In the data rows, zero lies at 4.5, halfway between 4 and 5.
Some points:
[6 4 4 5 2 5 3 6 7 8 3 4 4 6 4 4 7 2 1 5 5 5 7 6 7 5 6 4 5 5 4 6 4]
[4 5 5 7 5 6 6 3 3 3 5 4 4 6 5 4 4 4 5 3 4 4 5 5 5 3 4 3 2 5 4 4 8]
[6 4 1 4 4 2 6 3 4 7 5 5 4 5 5 4 2 9 4 6 5 4 4 2 4 5 3 3 4 6 8 3 4]
[2 3 8 6 7 6 6 2 5 2 2 6 5 5 6 5 4 8 6 4 4 5 5 5 3 4 6 5 3 3 4 6 3]
[3 4 7 4 5 6 6 3 4 5 4 7 3 5 5 4 4 6 4 5 6 4 6 6 5 4 4 5 3 5 4 3 4]
[5 4 5 5 4 5 5 3 1 4 4 5 5 4 5 5 4 3 4 6 6 4 5 7 5 4 5 4 4 6 3 6 5]
[5 4 6 4 4 7 5 4 4 7 4 5 4 6 6 4 5 6 4 5 4 3 5 5 4 5 5 7 2 5 4 6 4]
[3 3 5 3 4 6 7 3 4 5 6 6 5 6 7 2 4 4 8 6 5 4 3 4 4 5 5 6 3 1 3 6 3]
[6 3 2 4 3 3 4 3 7 6 5 5 5 6 4 3 6 6 5 4 5 4 6 2 2 5 6 3 7 5 3 3 3]
[3 3 5 1 7 4 5 9 3 5 7 1 0 4 6 8 3 3 8 0 5 9 3 4 2 5 3 6 3 2 4 3 2]
[6 6 5 9 5 3 2 6 9 4 9 2 6 3 3 9 9 3 1 4 2 8 0 3 4 8 1 3 7 7 4 3 9]
[6 4 5 5 4 6 3 6 5 7 4 5 5 5 2 4 7 3 3 6 7 5 5 6 6 5 5 3 7 4 4 4 4]
[6 5 4 4 4 6 3 5 6 6 5 4 5 5 2 5 7 4 5 6 5 4 5 6 7 5 5 2 5 5 4 4 3]
[2 6 7 6 8 5 7 3 4 2 5 4 6 3 6 3 4 5 5 5 4 3 6 3 3 4 3 6 5 1 4 4 4]
[2 5 2 3 6 2 7 5 2 4 2 4 6 5 6 4 5 7 7 6 5 4 5 3 3 4 6 6 3 6 4 5 3]
[5 2 2 5 6 5 2 6 7 2 4 4 4 5 1 3 6 6 4 5 0 3 5 5 7 8 7 4 7 2 4 6 4]
[5 6 7 6 5 6 4 4 4 3 5 4 5 2 6 3 2 5 4 5 6 3 4 7 3 3 4 2 3 6 4 3 5]
[3 4 4 0 5 6 6 9 4 5 6 4 0 1 8 5 3 3 8 0 5 9 4 4 2 4 5 7 6 2 3 5 4]
[5 5 5 7 4 6 4 4 3 3 4 2 5 3 4 4 5 3 2 5 3 6 4 6 6 5 5 4 5 6 4 6 5]
[6 4 5 5 3 6 3 4 5 5 3 4 5 3 2 4 5 3 3 5 4 5 5 6 6 6 7 3 5 6 5 7 6]
[6 6 7 6 1 5 4 3 2 4 7 2 5 3 5 5 4 5 3 4 4 6 4 6 5 3 4 3 3 4 3 3 6]
[5 1 7 5 5 5 3 7 7 2 2 7 5 6 2 3 7 6 3 4 0 4 5 4 7 7 6 3 7 2 4 7 4]
[3 5 6 6 3 5 6 3 5 3 5 4 6 4 6 4 2 4 3 6 6 6 5 6 4 3 2 3 4 5 3 3 7]
[4 6 3 3 4 3 4 4 6 6 4 5 4 5 6 4 4 4 5 4 5 3 6 3 4 4 3 6 4 4 3 4 4]
[3 7 5 4 4 2 6 4 4 6 2 7 5 6 3 5 3 3 5 4 6 4 5 1 3 4 7 6 3 6 4 6 4]
[3 0 4 4 8 5 2 6 6 1 3 4 5 4 3 4 7 3 4 5 0 3 4 3 7 6 6 3 8 3 4 6 4]
[5 6 6 0 4 6 6 8 4 3 7 1 0 3 6 7 5 5 7 1 5 8 4 6 3 2 1 5 3 5 4 3 3]
[5 5 5 2 4 5 3 3 4 6 5 2 6 2 4 4 4 2 6 4 6 4 5 7 5 4 2 7 5 6 3 2 5]
[5 6 4 6 3 6 7 4 5 6 5 5 4 5 6 4 3 4 4 5 6 3 6 6 4 1 3 6 5 5 9 1 5]
[6 4 1 3 3 1 5 4 6 5 3 6 6 7 4 4 2 8 4 5 5 6 5 2 4 3 4 2 5 5 8 5 3]
[5 6 5 3 4 5 3 3 2 7 4 6 5 4 4 4 4 5 4 6 5 4 4 8 6 5 6 3 4 7 5 4 4]
[5 7 4 5 5 5 6 3 5 6 5 5 4 6 8 5 3 4 5 5 4 4 5 7 3 3 2 6 7 6 9 2 5]
[5 6 4 4 4 2 5 3 5 6 4 7 6 7 5 4 4 5 5 4 5 4 4 3 2 3 5 6 5 8 4 5 2]
[4 6 2 4 4 2 7 5 3 6 4 7 6 7 5 6 4 3 5 4 5 2 5 3 3 4 6 6 2 5 3 6 3]
[6 7 7 0 4 5 2 5 6 4 8 1 3 3 2 8 7 5 6 4 1 5 3 5 7 7 2 6 5 4 4 2 0]
[4 6 5 6 4 6 4 5 4 5 4 4 5 5 3 4 6 4 3 4 4 4 5 6 7 6 6 4 4 5 4 6 4]
[4 0 3 5 9 6 2 6 5 1 5 3 4 2 4 4 5 4 6 6 2 4 5 4 5 7 4 7 7 4 4 4 2]
[5 3 5 5 3 6 4 5 3 6 4 5 5 5 3 5 6 3 4 5 5 4 4 6 7 7 5 4 4 5 4 6 4]
[4 4 4 4 4 4 4 4 3 7 4 4 6 2 5 4 4 4 5 5 5 3 5 7 5 4 3 7 4 5 3 2 4]
[6 4 4 6 3 2 3 5 9 4 6 5 6 6 3 3 6 3 2 6 0 6 9 2 6 8 6 5 9 5 4 6 8]
[4 6 4 5 4 6 5 4 5 6 5 5 4 4 5 3 3 3 5 5 5 3 4 5 4 2 3 3 3 5 3 2 6]
[5 3 3 4 4 2 6 2 5 5 4 4 5 4 4 4 4 5 4 5 7 3 4 2 4 4 5 6 5 4 8 3 3]
[5 6 0 6 2 2 6 5 3 4 4 5 4 4 6 5 1 9 4 5 6 3 4 2 3 2 4 2 3 4 9 4 7]
[3 5 5 6 4 2 7 4 3 4 6 3 3 3 6 3 4 2 4 6 6 2 5 2 1 3 3 4 4 6 9 4 7]
[6 7 5 3 3 6 3 3 1 6 5 1 6 2 5 3 2 3 5 4 4 4 5 7 5 2 3 0 4 8 4 3 5]
[9 2 5 4 6 5 2 6 6 2 2 6 3 6 1 4 4 4 0 4 3 6 4 4 6 4 7 4 3 1 4 7 5]
[6 5 5 5 3 6 1 6 7 5 4 6 4 6 2 4 9 5 3 5 4 5 5 7 7 9 8 3 5 6 5 7 3]
[4 3 4 8 9 6 2 3 2 2 7 0 7 5 4 8 6 6 2 2 5 7 5 3 5 6 2 4 4 2 4 3 7]
[5 4 5 4 3 6 3 5 4 7 3 4 5 4 2 5 6 4 6 5 6 4 5 6 7 5 6 4 5 5 4 7 6]
[4 5 8 3 6 4 3 6 4 4 6 3 5 1 4 4 5 8 6 5 5 4 6 6 6 4 4 7 4 7 4 5 2]
[1 4 1 4 7 6 7 4 5 1 3 7 5 7 5 4 4 6 5 6 6 4 4 4 3 3 6 6 8 3 7 5 5]
[5 4 5 4 4 6 3 4 4 7 4 4 4 5 3 3 5 3 4 5 6 4 4 5 6 6 4 3 3 5 4 5 4]
[3 5 4 6 4 1 5 4 6 6 2 8 3 7 4 5 4 3 5 6 5 3 4 3 4 5 6 1 5 6 3 8 6]
[5 8 5 5 3 6 5 4 4 7 7 3 4 2 6 6 2 2 4 5 4 3 4 5 4 1 1 6 2 4 9 1 5]
[5 5 6 7 4 7 7 3 5 3 7 4 6 3 6 3 2 5 4 5 6 5 5 6 5 2 4 4 3 6 3 3 7]
[4 4 4 5 4 6 5 3 3 6 3 5 4 5 5 2 4 3 5 5 5 4 4 6 6 3 4 7 4 6 4 3 4]
[2 3 6 6 7 5 7 4 6 3 6 3 6 5 7 4 3 5 5 5 5 4 4 4 2 4 3 1 5 2 3 4 7]
[1 5 5 5 7 5 7 3 5 1 3 6 5 7 5 4 5 4 5 5 4 4 5 5 2 4 6 6 7 0 3 4 5]
[3 4 4 4 5 6 6 3 5 3 3 7 5 7 6 5 3 4 6 4 5 4 4 4 4 4 6 6 3 2 4 6 3]
[3 2 5 5 8 4 5 4 3 2 4 4 7 5 6 3 4 3 5 3 4 4 6 4 3 5 4 0 3 0 4 5 7]
[3 4 6 4 5 2 4 3 6 3 1 7 5 8 4 6 4 6 5 5 4 3 4 3 4 5 7 7 4 4 4 7 3]
[6 8 4 4 3 6 3 4 2 6 4 3 5 3 5 4 5 3 4 5 5 4 4 5 6 3 3 3 2 5 4 2 4]
These points spread out most along one direction. How far along it is each point below, from 0 to 99? 50 is the average, and the first point above lies past it. One standard deviation of the points above along it is 16.
[5 3 2 6 4 5 4 5 2 4 3 5 5 4 2 5 5 5 4 5 4 4 5 5 5 5 7 4 6 0 4 7 6] 66
[5 6 4 1 5 2 5 9 5 5 6 6 0 2 5 4 4 3 7 0 4 9 5 3 3 2 5 5 4 6 4 6 4] 41
[4 4 3 6 3 2 4 2 4 4 4 4 4 5 5 4 4 5 4 4 7 5 4 3 2 4 4 3 5 5 4 5 7] 44
[7 6 5 8 6 2 3 6 9 4 9 4 6 2 2 9 8 5 0 4 3 8 0 2 5 8 3 4 7 5 4 3 9] 71
[4 3 8 5 4 5 4 5 3 5 3 6 5 7 2 5 6 7 5 5 4 3 5 2 5 5 5 7 8 3 4 7 3] 67
[3 5 5 1 4 2 5 7 4 3 5 5 2 5 5 3 5 3 9 6 3 8 5 1 4 4 6 6 2 7 4 7 2] 49
[8 3 4 4 2 5 2 6 5 6 6 4 5 2 4 5 4 4 5 5 5 4 4 6 7 5 3 4 6 6 4 2 4] 52
[3 6 2 5 3 1 6 4 5 3 6 4 6 3 6 3 3 6 5 6 5 3 5 4 2 3 2 6 1 4 9 5 5] 29
[4 2 2 5 5 1 4 3 4 5 4 5 3 6 6 4 3 6 5 5 6 3 4 3 3 5 4 6 4 5 4 4 3] 45
[4 4 7 4 4 7 4 5 5 5 3 5 5 4 3 4 7 6 5 5 6 2 4 7 7 5 4 7 4 7 4 3 4] 54
